In the rows, 128 means zero.
One hidden turn or mirror swaps the rows below in pairs. Which row is each named row swapped with?
The rows were stretched afterwards, more along some directions than others.
favo: [140  98 150 136 127 123 124 116 111 132 124 119 126 161 128 148 144 144
 129]
ref: [140 152 118 105 141 147 111 110 159 119 133 111  91 113 104 124 152 112
 174]
viru: [140 140 122 137 105 137 153 113 133 102 132 126 138 159 122 136 122 133
 138]
rulu: [112 133 143 113  86 146 104 120 158 124 109 147 102 133  98 110 115 144
 134]
Nabi: [ 89 140 138 155 160 150 152 124 109 131 140 159 165 104 144 125 113 120
  93]
far: [128 144 137 136 105 141 157 109 130 110 131 112 133 159 125 126 122 124
 134]
fata: [137 151 124 134  90 140 145 123 145  96 144 125 126 144 124 132 114 148
 134]
mudi: [113 142 152 103  74 130  99 124 167  99 123 130 105 141 111 107 104 148
 145]
guvu: [144 145 142 135 110 137 150 102 136 110 133 113 135 154 116 133 142 134
 127]
Lod: [105 114 124 131 158 126 139 122 121 142 145 142 123 130 154 146 127 127
 132]
Geg: [124 109 184 127 147 128 113  95 119 126 136 122 135 135 118 127 130 123
 110]
Sili: [124 114 179 126 149 128 107 100 129 119 133 125 131 125 116 126 129 123
 108]
kagiv: [137 147 117 102 125 152 111 119 167 110 128 105  96 125 108 117 153 117
 180]
bisif: [113 125 150 113  95 146 108 110 151 126  99 140 111 143 100 109 130 131
 134]
menin: [138 102 160 143 117 126 126 113 116 129 133 123 129 161 120 154 138 156
 121]
vitov: [ 87 148 116 159 144 151 149 155 104 126 135 158 166 114 151 129  97 136
  82]
rusor: [101 131 128 157 143 145 154 135 104 120 131 162 164 121 136 138 109 136
  88]
Fonot: [102 116 111 114 150 138 138 129 121 130 136 136 119 140 149 144 132 128
 144]
rog: [112 136 157 104  81 125  97 119 166  95 120 137 104 140 110 114 106 143
 140]
gavam: [126  99 147 155 128 128 134 126 104 141 132 127 135 163 142 155 137 150
 120]
gime: [132 147 118 138  93 137 151 113 142  98 138 110 130 151 127 132 124 137
 144]
sived: [151 147 122 103 123 140 108 111 176 105 127 111  90 120 105 123 152 118
 179]
depa: [126 140 163 101  80 119  99 104 167  91 119 116 112 148 105 115 117 139
 146]
nepin: [ 90 145 135 156 163 142 158 131 103 131 140 155 170 119 155 130 104 121
  93]
Zosel: [121 116 181 129 144 132 108 101 119 124 144 122 130 128 119 124 117 123
 101]
Posi: [133  97 146 151 103 123 129 128 111 130 126 123 133 173 128 151 135 154
 120]
Vafes: [123 137 146 104 100 149 105 105 161 118  98 134 102 138  99 112 139 131
 151]
Vid: [ 81 149 110 155 145 149 156 150 106 123 138 161 164 117 158 126 101 133
  94]
Vilu: [126 108 182 130 137 130 112  94 123 129 143 118 130 139 118 123 118 123
 100]
suzod: [141 153 143 136 101 142 143 104 139 109 144 109 137 142 109 125 123 132
 133]
sadim: [143 151 133 139 119 144 148 108 138 105 140 113 136 142 120 126 140 129
 133]
sameg: [129 154 129 138 104 139 152 115 126 108 137 116 142 149 119 130 129 137
 135]
Dibo: [121 136 162 108  75 121 103 113 171 105 133 123  99 147 112 111 104 149
 141]
dif: [113 131 146 110 100 138 109 116 151 130 104 137 108 139 111 109 130 137
 148]
zubov: [ 80 141 121 145 143 142 154 137  99 120 131 163 172 117 146 137  98 131
  91]
Fes: [127 144 135 151  87 137 152 125 140 117 142 134 133 148 121 127 110 151
 124]
rumek: [133  95 154 146 121 121 130 114 112 132 126 130 133 160 119 156 147 152
 121]
limu: [115 139 152 104  74 124 102 120 170  94 117 124 112 142 110 111 114 146
 144]
kozub: [116 118 185 134 143 128 107  99 121 131 142 122 139 129 122 119 110 119
  99]
bur: [106 136 153 107  98 148 103 113 159 121 104 150 109 127  99 110 120 141
 136]
Fesaf: [ 89 140 125 169 141 143 159 139 107 135 141 155 171 127 150 125 101 127
 104]
vibad: [ 93 134 119 169 148 145 162 151  89 123 138 138 170 133 159 137 103 125
  96]
Noni: [ 89 135 124 161 160 148 156 126 100 131 140 145 165 115 151 129 111 116
  96]
vero: [143 158 131 137 110 138 146 119 141  99 140 114 136 147 125 131 121 134
 137]
zame: [114 143 161 102  83 124 101 113 167  98 122 126 108 136 108 109 116 142
 146]
nudut: [ 84 148 117 150 153 152 153 140  92 124 132 155 170 114 142 129 105 125
  92]
gule: [129 114 192 137 139 128 105  95 129 129 145 119 127 133 114 123 126 121
 110]
Bef: [105 125 107 124 162 126 139 130 114 131 136 138 123 128 147 157 141 129
 145]

vitov swaps with guvu
Zosel swaps with zame
nepin swaps with vero

